Each row is where one point has got to under a steady rotation. How many steps took it there?
The counts run from 0 to 506.
[-11   5   4   2 -15   6 -24   4  -5   0   3  -9   3   9  -7  -2  21  -3
   7  -1  -1   0 -12  -7  11  12  -6 -17 -11  10 -15 -15  -7  -9   2  -3
  -6  -9  -8  -2   4   0  -1  -6   1   3   0  14   2 -12  -3   4   9   3
   4   8   5   5  -3   8   4   2]	154
[-17   0   6   4  -3  15 -21   2   3  -5   5 -12 -11   1  12  -1  14   1
  10   0 -10  -1  -4  -3   2  -2  -3  -8 -18  11  -7  -4   4   4   3   1
 -13 -11  -7  -2  12  -5  16  -2   7   7 -11  22   2  13  -1   3 -12   2
   1   1  -3   0   0  -1  -7  -7]	170
[ -3 -15  13  -6  -2   1 -18  -9 -11   8   9   7  11  -6  -9  -6  14 -16
   2  -2   0 -11 -11   2  -7  -7   6  -5   3  20  -8 -10   1 -19  14   7
   0  -9  -4  -9  12  -6  11 -19   4  -6   4   7  -5   2  -7   0  -2  -6
  16   3   2  10   3  -1  -2   7]	348
[-17  -1   6  -7   0  13 -19 -15  -8  -5   6  -4  10   1   1  -3  12  -4
  12  13   0 -13   2  -4   1  15 -19 -17  -6  10   0 -15   3 -10   9   0
  -4 -12  -9   5   0  -1   6 -10   7  -7 -19   5   2   0  -2   1  -1   1
   9   1   7   8   3   2  -6 -10]	200
[-24 -11   5 -10  -4  11 -14   0  -1  12  15 -14  10  -2  15   5   4  -9
  14   4   4  -5 -11   1   3  -1  -4 -14  -5   7   3   2   8  -7  -3   7
   0  -6  -6   6   1   0   4 -22   4   1  -4   3   1   9  -2   2 -16   6
   7  -4   3  -1   2  -4   6 -11]	487
[-16   6   7  -4   1   6 -21  -3  13 -15  -1 -13  -2  -3  -1 -11   1   9
   3  -2  -2  -6  -3  -4  -7  11  -9 -14 -17  -5  -1  -8  -3   2   5  -8
 -10  -7  -1  -8   8   9  13  -2  10  13   6  11   3  -2   7   0  -9 -10
  -1  -5  -6 -12  -7   0  12 -12]	226
[-15   0  11  -9   0  11 -19  -8  -2  -8   7 -22  11   7   3 -10   3 -10
   2   3  -2  -8 -15  -4  -6   3  -4  -5 -14   3   5 -15   8 -14   1  16
 -10 -10 -10   0   4  -1   5 -13  22  -4   0   8   3   3   5  -2  -6   2
  -2  -4  -5  -3  -7 -11   1  -7]	197
[ -9   6   4   3  -6   5 -20  -2   1   3  15 -14  -8  -1   2  -2   5   2
  -3  -8 -10   9 -18  -2   0   2   5  -6 -10   8  -1 -13   3   2  -3   5
   4 -14  -3   1   6  -5   5 -12   7   4  19  29  -6  -3 -10  11 -10  13
  11   4   0   0 -13  -1  14  11]	115
[ -1  -8  11  -3  -4  -4 -22 -17   4   5   4  -2   7  -7 -10  -5  14  -9
  -1  -7 -10  -5 -14  12   5  -3  -1  -7   5  17   3  -1  -2 -18   5   9
   1 -15  -9  -4  12   5  -2 -13   3   1   8  17  -1  12  -6   8  -5  -3
   8  -6   7  11   6  -3   1  12]	358
[-20   5  -2   5  -8   7 -31  11  -1  -1   9   6   3   1  -1   6  10  -2
   4  -6   6  -4  -4  -2  15  10  -3 -23  -7  16 -20  -7   1  -6  -1  -4
  -3  -2  -4  -4  -1   1   4 -16   4  10  -4  -1  10   3  -5   0   4   5
   9   5   8   0  -6   0   1  -5]	458
[-23   1   1   5  -1   5 -17  -9   1   9  11  -4  -7  -7   3 -13  11   0
   7  -2  -7   0  -5 -10   2   2   2  -4   1   5  -4 -14   1  -6  -3   4
 -12 -22  -7   0  -1  -3  12  -4   6   3   7  26   7   9 -13   3  -5   8
   2  14   8  -2 -12  -3   2   4]	410
[ -6  -4  12  -6   1   4 -20 -13  -2 -10   0 -11   9   5  -2   4   6   1
   1   2  -7  -6  -8  10   8  12  -4 -26 -19   0  -4 -12   3 -15   2  -1
  -5  -1   3  -2   1   8   4 -17  12   4  -8   8   6  18   3   5  -6  -2
   6  -5  -2  -2  -5   2  13 -16]	215
[-20 -10   6  -7  -9   5 -12   7  -4  20   9  -2  10  -5  -7  -1   8   1
   7   7  -2  11 -12   3   1   6   2  -9  -7  22   1  -5  -5 -10   6   4
  -9  -6   0   7  13   3   0 -25   2  -1  -8  15   4  -3  -7   1  -1   4
  -3  10   6  14   4   2  -1   8]	95
[-10  -5   0  -1  -6   4 -22   3   6  11   7  -4  -3 -10   2   6  14  -8
   8  -6  -6  -5  -7  13   5  -2   4  -9  -9  17  -1   8  -5  -4  -2  -2
  -2 -11   3  -7  11   2   7 -17  -9  11   9  15  -3   8  -6  11 -11   1
   8  -4   5   6   5   2  20   5]	73
[ -2  -6  13   7  -2   1 -23  -6   1   4   1   4  14 -10  -8   0   9  -1
   1 -14   4  -4  -2  -1 -10  -9  -4  -3 -10  23  -3   1  -6 -12   9  10
 -11  -3  -7  -9  23   3  13 -15   4   8   4   7  -1   7  -1  -8  -9 -12
   0   4  -2  11   2  -8   6   3]	307
[-15  -1   5  -5  -7  15 -13   7  -3  21   7   9   1  -3 -13  -6   4   3
   3   6   0  10 -11  -2  -2   6  -4 -10  -2  20  -4  -7  -6 -13  10   1
  -8   0  -2   7  14   1   8 -21   5  -3  -5  13   6 -12 -10   0  -1   3
   1   9   6  12   1   2  -2  14]	94
[-16 -12   7  -1 -12  -2 -15 -10  -1  12   6   1  17  -1   0  -1   5  -8
   2  -3   1  -7  -6  -2  -2   6  -4  -9  -4  13   7  -2   2  -8   1   7
  -3 -16 -11  -7   2  15  -9 -21   2  12  12   9   3 -10   7   9  -8   4
   9   2   0   2  -5  -7  14   6]	49
[ -5 -14   8   1  -4   0 -20  -5  -2  11   6   1  11 -14  -5   0   9  -2
   1 -13  -4  10  -5   5  -1 -15  -3 -16 -16  13   4   6 -12  -7   3  -1
  -5  -7  -1  -4  12  -2  10 -18   5  11   5  11  -4  14  -8   0  -9  -1
  -2   9   6   8  -4   6  13  -4]	312
[-20  -1   4   1 -13  14 -20  -4   8  -3  -2  11  -5   6  -8  -1   4   7
   2  -2  -4   4  -7  -1  17   9 -10 -18  -5   4 -15  -9  -1  -4  -1   0
 -11   2  -2   2  -3  12   6 -18   6  13  -9   4   8  -4   0  -3   0  16
   3  -1   4  -8  -8  -4   3   0]	462
[-19   2   2  -4  -8  14 -23   0   8  -8   7  -4   2   2   0  -2  13  -9
  10   3   4 -19 -12  -2   5  11  -2  -2   2   9 -15 -14   3  -8   3  -4
  -8 -11 -18 -13   1  13  -9 -17  -2   5   5  -1   5  -9   1   7   2  -6
   3  -2   5  -7  -3  -2   4   4]	435
[-19  -5  13 -10 -11   8 -17  -7   2  -8   4 -17   6   1  10  -3   9  -5
   4   0  -1  -2 -19  -3  -6  13   0  -6 -13   7   5 -13  14  -2   4   4
  -5  -1 -14  -1   7   3   7  -3  10  -1   7  15  11   3  -3   0 -11  -3
   3  -7  -7  -5   8  -8  -8  -7]	188
[-19 -11   4   6 -15  10 -20  -5   4  -2   1  -1   1  13  -1   4  10   0
   2   0  -4   4  -8   2  15  11 -10 -18  -7   9 -11  -7  -2  -8  -4  -3
 -12  -5 -11  -4   7  13  -5 -23   1  13  -3   7   8   1   8  -2  -6  10
   2   0   4  -6  -2  -6   2  -9]	463
[-18  20   5   1  -1  12 -19   3   6  -4   3  -7 -12  -1  -2  -7   4   9
   9  -2   1   1  -5  -6  -3   9  -6 -12 -18  12 -17 -13  -3  -2   2  -4
  -9 -12  -5   0   9  -8  16  -4   5   4  -8  19   1  -2  -7   6   3  -1
   8   7   4   7  -6   6   3  -4]	162
[-13   2  -6 -15  -6  11 -21   0   5   4   1 -13 -11   1 -11 -10   9 -10
  18   0  -6  -1 -19  12   2   6  -5 -13 -12  -4   0  -9  -6  -7   3   9
  -4 -16  -3  -1   8  -5  11  -8   1  -1  -2  15  -3   2  -3  14  -2  10
  14  -4   7   9   1   5   2   5]	143
[-24  -6  10   2  -8   0 -16  -3   8   9   3   5   7 -11   4  -7   2   7
   0 -10  -4   3  -1  -2  -1  -1  -1 -16 -15   9   5   4   1  -3  -4  -2
  -8 -11  -1  -3   4  11   2 -11   4  18  17  15  11   8  -4  -3 -14  -6
  -8   8   0  -7  -7  -4  16   4]	18
[ -7 -14   9  -3 -13  10 -14  -7   0   5  -4   8   8  -9 -15  -6   7   1
  -6 -11   2   8  -8 -11   3  -5  -1  -6  -4   4  -8 -13  -9   0   8 -11
   1   5  -6 -16  10  12  13 -21   5   4  14  10   1 -14  -7   3  -6   0
   5   3   0  -2  -6  -1   3   5]	324
[-18  -5  14  -7  -9  16 -18   4   6 -10   5 -22  -7  -1  18   0  10  -9
   3  -4  -6  -6 -15  -5  -6  -1   6  -6 -17   2 -10 -12  10   3  -2  -4
  -2  -2  -9  -7  13  -4  13 -11   9   4   7  10  -1   9  -3   3  -9   0
   5  -5  -6  -5   2  -2  -2 -10]	179
[-15  -8   9  -6  -5   1 -25  -4   7   1  -1  -3  -1   1   4  -9   0  -5
   8 -11   8  -3   0 -12 -12  -8 -15 -22 -11  -2   5   4   1   2   2   0
   3  -9  -4   1  13  -3  22  -4   9  15  -4   1   3   4   2   2 -12   4
  16  -5  -2  -5  -1  -2   3  -3]	249
[-17   1   3 -10  -2  10 -22  -2  13   1  10 -10  -8  -8   2  -9   9  -9
  10   0  -8  -8 -16   6   8  14   6  -5  -1   7  -2 -10   6  -7  -2  -1
  -2  -6  -5  -4   1   7   8  -8   5   2  12  19  13  15 -11  10  -7   6
   7 -13   4  -7   3  -5  -1   5]	428
[-19   5   6   0  -2   7 -20  -8   9   9   6  16   5  -8  -6  -6   3  -5
  -3   4   8 -15  -5  -5  -9   7  -3  -5   9  15  -3  -9   4  -9   7   3
  -4  -4  -3   0   8   8   3 -14   8   4   9  10   1 -15  -8   5  -1   4
  17  -1   3   0  -5  -8  15  17]	52
[ -8   7   6  -7 -12   6 -17   7   2  -6  -3 -15  -6  13  -5  -5  20  -2
  11  -2  -8  -1 -12  10   0  13   6  -9 -17   0   1 -14   7 -12   2  17
  -9 -12   2  -8  11   0   7  -4   3   8   8  22   7  -1  -5   7  -4  -6
   4   0  -7   2  -1  -1   2  10]	147
[-13  -8   6  -2 -13  -5 -20  -4  13   3  -7  -2   0  -5  -4 -10   3  -2
   6 -11  -4   5  -6   1   1   0  -5 -19 -10   2   4   5  -3  -6 -10   4
  -5 -19  -3  -2   7  13   6 -13   3  25  11   7   4  10   4  -3  -5  -6
   8   1   4  -1  -5  -7  16   0]	9
[-20   8  10 -10  -8   8 -16 -12   7   0   0  -1   1  10  -6   0  -1   0
   4  -3  -3  -5 -10   5   0   6 -13 -16 -13  -3  11  -7   4  -8  -1  14
  -4 -10   0  10  -4  10   3 -15  15   9   7  18   2  -4   3   5 -13   8
   9  -9  -3   0  -6  -5  18   1]	502
[-10 -11   9 -10  -7   2 -16   2   3  14  15  -1  16  -6  -6  -1   1 -10
  -4  -4   5  -3 -17   3  -4  -1   8 -12   2  10   5   1   5 -11  -3   4
   5  -3  -4  -1   3  -1  -1 -25   7   5  21   7   1   6 -10   5  -4   1
  12  -7   2  -6  -2  -6  10   9]	45
[-20   2   3 -15  -5  14 -13   0   0  -2  -2 -13 -12   1   3  -8  18  -8
  19   1  -5  -7 -11   3  -2   3   9  -1 -17   0  -1 -14   3  -5   3  12
  -4 -20   3 -11   7  -2   9 -11  -2   3   5  12  -3  -2   0  11  -8  -8
   9   2  -4   7   2   2   9  -1]	138
[ -9  -6   4   8 -12   6 -17  -4 -11   7  10  -7   2   0   1  10  13  -4
  -3   2  -4   4 -11  -2   8   5  -2 -14  -3  18 -12  -8  -1  -4   3  -4
   7  -9 -10  -1   8  -1  -2 -19  -1   2   1  16  -4  -5 -12  13  -3  14
  13   1   6   9  -1   1   3   8]	113
[-20   0   9 -10  -6  24 -18   2   3  -9   2 -10 -15  -3   3  -6   5  -6
   5  -6  -2  -3 -17  -9  -6   1  -5  -8 -13  -5  -9 -14   4   4   2  -3
   0  -2  -9  -2   6  -4  16  -6  11   5   4  12   6   4  -8   4  -9   5
  12  -6  -6  -4  -1   0  -3  -1]	180
[-16 -18   4   7  -6   5 -13   4   1  17  15   0  14 -13   7   0   3   1
   0   0   3  -5  -4  -6   0   3   3 -15  -1  16   1  -1  -6  -7   0 -12
 -13  -4  -8  -7   8   9   9 -27   1   8   2  11   5   5   1  -4 -11  -1
  -6  10   3  -2 -11  -3   7  -4]	26
[-11  -5  13  -3  -1  -1 -20  -9   1  11  -3   0  15  -4 -12  -9   3   2
   0  -6  -5   5  -8   4  -7  -7 -11 -14 -12  10  15   4 -12 -14   2   8
  -9 -12   1   1  12   4   1 -16   8  11   2   9   0   8   0  -4  -9  -6
 -11   8  -1   4  -1   6  15   6]	303
[-16  -6  10   5  -5  -1 -17  -5  10  10   5  11   8 -11  -4  -4  -3   4
  -5   1  -1   0  -4  -4   4   9  -5 -22  -4  15  -9   2  -7  -8   1 -14
  -5  -4  -5   1   6  14   1 -18   4  12   2   6   8   3  -4   2   9  -2
   0  10  13   1 -10  -2  16  -1]	16
[ -9  -3   4   4  -5   4 -17 -11   2   6  -8  19  10  -6 -14 -13   9   3
   5 -11  -1  -3   3  -6  -8  -4 -14 -14  -3   8   5  -4 -12  -4   7   8
 -13 -11   3  -5  14   8  16  -6   1  14   1  12   0 -11   4  -1 -10  -3
   4  12   3   9  -3   2  11   8]	305
[-17   1   9   3 -12   3 -12  -1  -4   2   2   7  -3  -8  -7 -15   4   4
   1  -1   0   6 -10 -15  -2  14   7 -11  -3   6 -11 -20   2  -6   3  -5
  -2 -16  -6  -7   2   7   9 -10   5  10   2  17   8  -7  -9   1  11  -3
   6  16   7   0 -11  -2  -1  13]	402
[-15   4  10   1  -3   6 -24  -2   5   8   0   2  14 -10  -6 -10  11  -2
   9 -12   3  -9  -8  -1 -12 -11 -10 -12 -14  16   9   7   0  -8   4  10
  -4  -9  -3  -3   6   0   9   1   4   5  13  12   5   1  -7  -1 -11 -13
   1  -1  -1   2   7   9  14  12]	299
[-17 -11   8   4  -2   8 -15 -12  -6  -1  15   0   3  -6   9   0  16  -9
   7   3  -6  -9  -4  -2  14   7   4  -6   1  17 -17 -12   6 -11   1  -4
  -2 -15  -8 -10   0   7   5 -22  -7   2  -6   9   3   7  -8   7   1   2
   9   3  10  -1  -2  -3  -1  -6]	417
[-22   1  10  -5 -14  17  -9   5  10  12  -5   0 -11  -5  -5  -8   3   4
  11   4 -11   9 -10  -4  -6   1  -5  -4 -11   3   3  -2  -5  -1   1   4
 -10 -13  -2   5  10  10   3 -14  -7  11   9  17   3 -15  -2  11 -11   2
  -1   6   1   4  -5   6  11  18]	88
